In the data rows, 128 means zero.
Some points:
[ 92 167 109 171 142 125 149 173 153 118 152 203 203 127  68  85 113  89
 123 101 157 151 143  64 164 195 149 128 162 126 195 102 149  72 202 211
 118 176 120 166 122 149  63 163 125  63 165  90]
[ 39 145  99 142  93 113 171  91 112 115 116 141 136 115 145  99 152 128
  73 115  96 236  96 133 117 165 120 198 191 114 183 106 159 161 160 191
 117 108 147 158  89 143 138 149 222  77 178 170]
[ 79 137 112 145 136 142 156 117 139 118 108 140 166 127  99  83 146 102
  97 127 138 175 137 133 136 191 139 176 145 133 161 107 179 145 161 168
  99 142 127 171  79 173 100 159 182  76 148 114]
[157 101 107 150 151 161 128 154 130 161 111 123 179 148  96 103 141  84
 157 112 125 119 161 135 147 149 105  88 120 135 101 130 134 130 129 101
 144 120 177 163 101 175 156 126 167 131 122 100]
[145  92 142  86 165  68  63 130 111 129 116 115  71 154 144 123 173 161
 142 136  94 108 137 129  88 101 107 169  90 112 122 164 101 113 132  99
 126 179  81 103 168 130 125  84  80 143  85 139]
[144 103 177  95  91 169 127  97 107 105  75  67 119 130 145 100 131 160
 121 188  71 103 116 145  93  72 154 116 104 158 123 177 175 163 110  87
 111  90 141  76 147 170 181  90 150 178  72  71]
[116 162 140 116 112  91 146 121 140 138 120 145  90  85 123 186 106 158
 118 137 159  88 117  90 174 156 183 126 155  70 151 114 132 139 145 167
 151 153  84  96 182  96  89 161 100 109 123  53]
[155 102 157 115 121 113 128 122 109 137  90  80 121 121 151 121 129 139
 121 168  83  97 127 158 102  82 120 139  97 145 104 170 142 132 104  85
 107 114 134  95 150 150 150  74 134 160 105 123]
[105 160 178 108  71 158 166  59 106  85 125 136 127  94 174 149  97 157
  77 171 147 148  84 156 114 135 168 154 175 141 130 163 182 197 156 130
  72  80 122 123  85 120 148 182 192 147  88 104]
[145  93 159  71 136  88  74 115 112  90  71 103  86 121 153 113 175 176
 119 166  51  97 130 168  64  65 122 160  71 131 125 194 147 116 133  93
 129 158  70  67 152 136 153  68 115 166  93 128]
[111 115  95 166 150 154 141 158 116 155 119 132 166 135  79  83 139  66
 149 114 125 174 166 125 154 161 106 116 151 138 137 108 134 114 135 149
 120 115 148 176  91 171 128 138 168  89 159 148]
[129 143 163 108  94 137 144  99 134  98 156 130 117 106 159 167 111 155
 105 162 160 102 104 161 116 133 151 152 134 146 107 172 161 148 133 110
 101 123 104 120 100 107 149 165 146 152 114 120]
[137 109 181  75 131  88  69 113 110 119  94  76  90 137 159 127 173 170
 114 164  66  89 132 138 102  93 128 167  99 122 141 163 145 125 132  95
  95 179  64  69 166 142 128  71  98 159  91 134]
[112 169 161  88  87 189 164 101 194  64 118 141 121  86 129 150  85 148
 104 169 170 133  77 170 152 145 138 136 152 187 150 112 150 151 107 151
  74  95 116 125  83 103 109 145 121 143 144 139]
[164  94  90 100 196  63  41 152  98 146 132 147  82 175 147 143 190 150
 165  77 110 114 165  76  76 113  80 137  80  71  90 153  46  89 145  97
 177 192 112 122 174 134 123 109  77 153 102 154]
[118 161 195  96  88 142 149 114  92 107 131 120 120  90 155 162  93 163
 106 176 152  67 116 150 133 107 181 106 139 141 122 176 165 177 129 128
 106 112  74  87 145 117 129 168 109 156  79  99]
[130 134 123 164 108 142 121 130 155 131 154 116 147 109 107 144  91  89
 140 114 149 119 117 141 146 116 134 106 115 163  95  66 111 143  72 114
 128  76 161 135  98  86 141 132  96 133 173 138]
[131 158 157 132  96 136 142 109 131 136 135 105 124 106 123 158 102 146
 121 146 143  99 136 134 148 106 152 123 133 138 117 103 125 152 124 124
 131 124 110 108 148  91 123 138  76 129 127 101]
[172  82 145 115 149 177 107 116  99 131  89 100 119 165 157 112 146 128
 160 156  99  98 146 137 118  95 117  89 101 138 105 150 120 183 106  85
 155 113 186  94 152 207 189 101 124 190  66  84]
[185  79  91 120 177  84 104 151  69 179 106 112  90 188 138 130 176 129
 171  91  90 129 175 106  92  90  73 130  91  94  97 145  55 105 123  86
 147 151 155 135 158 141 155  77 122 150 123 170]
[119 165 147 150 128 133 134 112 170  85 234 124 106  93 134 150  88 133
 103 152 178 112  77 175 132 167 138 127 141 147 132 112 156 106  87 140
  85 156  90 141  87  89  85 160 130 111 155 122]
[140 131  78 182 178 133 125 207 140 167 142 182 188 160  53  78 134  63
 175  65 163 117 180  63 162 179 112  72 138 105 157 100 132  72 186 165
 166 168 164 183 142 154  92 155 115  73 145  94]
[139  94 111 145 124 107 168 124  56 192 117  77 118 157 138 157 174 120
 129 120  87 170 134 125 153  91 100 118 114 133 135 134  91 111 112 112
 137  87 182 131 152 123 152  89 162 125 126 138]
[130 145  82 174 159 149 143 191 137 128 138 168 190 145  49  49 122  68
 164  78 135 149 174 109 134 169 103  87 118 126 137 106 147  79 181 155
 157 137 138 178 119 155 114 148 139  80 132 139]
[104 150 133 119 105 150 151 102 166 102 121 150 136 113 140 149  98 123
 103 139 166 148 103 158 129 141 149 146 150 147 104 124 144 151 118 125
 107  78 126 151  82  93 135 168 168 135 145 173]
[112 154 102 120 141  87 170 127 120 149 106 165  84  96 134 196 130 166
 108 111 175 113 113  69 194 175 182 157 187  24 176  93 113 119 173 197
 174 167  82 114 190  98  70 173 109  85 171  60]
[152 103 105 117 165  89  69 136 118 129 153 122 108 152 131 138 132 134
 143  94 118  99 160 108  88 120  89 129 110 100  90 135  74 105 111 101
 148 151 120 123 148 136 133 109  93 131 114 166]
[ 73 173 152 125  88 146 163  92 167  79 133 151 140  85 141 123  97 150
  74 149 150 186  81 133 145 157 153 158 177 144 185  98 170 150 146 187
  93 117 107 135 103 136  94 170 161 123 138 115]
[128 161 179 112  72 136 144  99 111 111  97 111 124  87 145 170  94 176
 100 155 160  71 121 109 164 105 191  96 137 139 155 124 141 165 140 142
 136 119  88  81 181 106 117 152  88 142  77  62]
[153 112  71 164 173 130 106 178 134 149 105 186 159 175  93  78 138  76
 178  39 125 144 166  76 111 165  92  87 138 101 105 102 111 103 167 133
 198 149 160 158 148 137 121 151 137 111 149 154]
[ 86 174 147 110  73 167 166  95 175  74 132 146 136  84 153 117  99 151
  69 151 148 184  74 160 145 131 148 142 165 168 187 100 153 153 131 173
  70  94 124 121  89 118 104 148 149 116 157 151]
[177  54  88 106 197  65  63 158  74 178 118 135  78 207 148 134 199 132
 175  77 100 119 185  76  84 100  56 138  86  66 109 156  22  96 149  76
 182 188 128 132 177 133 136  91  91 143 115 171]
[119 160  98 190 113 119 140 172 132 163 190 132 154 117 112 125 114 111
 126 106 161 172 112 103 176 121 128 110 117 157 169  62  99 104  92 160
 128 106 150 145  97  72 119 136  95  93 192 148]
[203  52  84 159 178 153 118 183  90 200 116 133 171 200 119 117 142  63
 217  68 106 114 194  75 143 104  83  36  98 115 106 158  76 122 156  90
 202 101 236 137 160 185 172  82 141 145 110 129]
[102 153 139 112 115 114 151 103 154 120 187 126 102 101 146 153 117 155
  99 145 150 143 104 159 122 150 135 169 144 116 133 128 148 122 118 115
 101 141  97 137 103 102 124 159 140 130 149 148]
[105 140  90 182 102 117 144 148 125 172 175  83 137 109 112 150 121 113
 136 103 143 180 108 112 183 122 138 120 127 151 148  49 108 108  74 148
 134  96 165 141 109  76 128 111  92 108 185 152]
[161  78 141 141 121 179 139 121 105 147  95 101 146 161 145 110 117 102
 160 146  89  99 150 142 115  96 129  75 106 153 102 176 129 155  97  75
 147  85 195  96 158 193 189  78 158 165  60  82]
[123 131  80 149 142 159 121 144 157 100 124 142 182 142  85  80 119  92
 148  98 130 142 157 147 125 153 119 114 132 134 103 107 148 109 124 143
 147 139 140 180 116 146 127 138 138 105 125 140]
[ 96 154 131  89 100 165 148 105 193  92 126 158 120 107 127 139  96 135
 103 147 151 164  96 152 132 109 120 132 148 161 131 103 145 135 107 144
 126  91 107 134  91  92 103 128 111 135 165 192]
[109 157 153 159 122 126 136 119 156  98 228 137 133 100 120 138  97 120
 127 148 172  83  89 160 127 150 153 125 125 147  95 117 136 123  67 138
  88 131 114 128  87  84 106 152 100 115 168 117]
[151  90 132  81 169  66  66 128 117 125  97 108  82 159 150 103 172 169
 139 135  72 115 142 144  69  81 109 163  76  93 106 179 100  98 125  92
 128 166 109 100 159 129 137  76 109 155 101 142]
[127 164 145 160 103 170 120 134 161 138 149 139 171  97 113 150  82 111
 127 140 150  94 112 145 133 135 153 111 118 167  87 105 126 136 109 127
 117  83 144 152  89  89 135 142 115 119 156 146]
[156  92 158 120 127 124 120 127 101 135  95  88 118 131 147 135 144 136
 133 158  81 104 124 148 102  97 111 130 108 156 106 177 133 132 108  87
 115 118 137  88 152 161 156  78 138 161  94 132]
[101 137 103 102 142 107 138 105 159 138 136 136  73 137 147 154 137 137
 113 121 138 163  95 137 127 146 114 174 165  81 120 115 118 122 111 136
 140 166  98 153 104  84 107 138 151 121 144 177]
These points spread out most along one direction. Take the direction at right angles to it along which they spread out most. Go by this last direction. How many in every 100 of the points above lie lower along it than each point below? Answers are rounded to whole numbers. More than half of the points above lie lower than the first one.
[155 102 157 115 121 113 128 122 109 137  90  80 121 121 151 121 129 139
 121 168  83  97 127 158 102  82 120 139  97 145 104 170 142 132 104  85
 107 114 134  95 150 150 150  74 134 160 105 123] >> 11
[104 150 133 119 105 150 151 102 166 102 121 150 136 113 140 149  98 123
 103 139 166 148 103 158 129 141 149 146 150 147 104 124 144 151 118 125
 107  78 126 151  82  93 135 168 168 135 145 173] >> 41
[152 103 105 117 165  89  69 136 118 129 153 122 108 152 131 138 132 134
 143  94 118  99 160 108  88 120  89 129 110 100  90 135  74 105 111 101
 148 151 120 123 148 136 133 109  93 131 114 166] >> 57
[185  79  91 120 177  84 104 151  69 179 106 112  90 188 138 130 176 129
 171  91  90 129 175 106  92  90  73 130  91  94  97 145  55 105 123  86
 147 151 155 135 158 141 155  77 122 150 123 170] >> 61
[157 101 107 150 151 161 128 154 130 161 111 123 179 148  96 103 141  84
 157 112 125 119 161 135 147 149 105  88 120 135 101 130 134 130 129 101
 144 120 177 163 101 175 156 126 167 131 122 100] >> 77
[118 161 195  96  88 142 149 114  92 107 131 120 120  90 155 162  93 163
 106 176 152  67 116 150 133 107 181 106 139 141 122 176 165 177 129 128
 106 112  74  87 145 117 129 168 109 156  79  99] >> 7
[101 137 103 102 142 107 138 105 159 138 136 136  73 137 147 154 137 137
 113 121 138 163  95 137 127 146 114 174 165  81 120 115 118 122 111 136
 140 166  98 153 104  84 107 138 151 121 144 177] >> 52
[ 39 145  99 142  93 113 171  91 112 115 116 141 136 115 145  99 152 128
  73 115  96 236  96 133 117 165 120 198 191 114 183 106 159 161 160 191
 117 108 147 158  89 143 138 149 222  77 178 170] >> 68
[130 134 123 164 108 142 121 130 155 131 154 116 147 109 107 144  91  89
 140 114 149 119 117 141 146 116 134 106 115 163  95  66 111 143  72 114
 128  76 161 135  98  86 141 132  96 133 173 138] >> 66
[109 157 153 159 122 126 136 119 156  98 228 137 133 100 120 138  97 120
 127 148 172  83  89 160 127 150 153 125 125 147  95 117 136 123  67 138
  88 131 114 128  87  84 106 152 100 115 168 117] >> 50
[105 140  90 182 102 117 144 148 125 172 175  83 137 109 112 150 121 113
 136 103 143 180 108 112 183 122 138 120 127 151 148  49 108 108  74 148
 134  96 165 141 109  76 128 111  92 108 185 152] >> 80
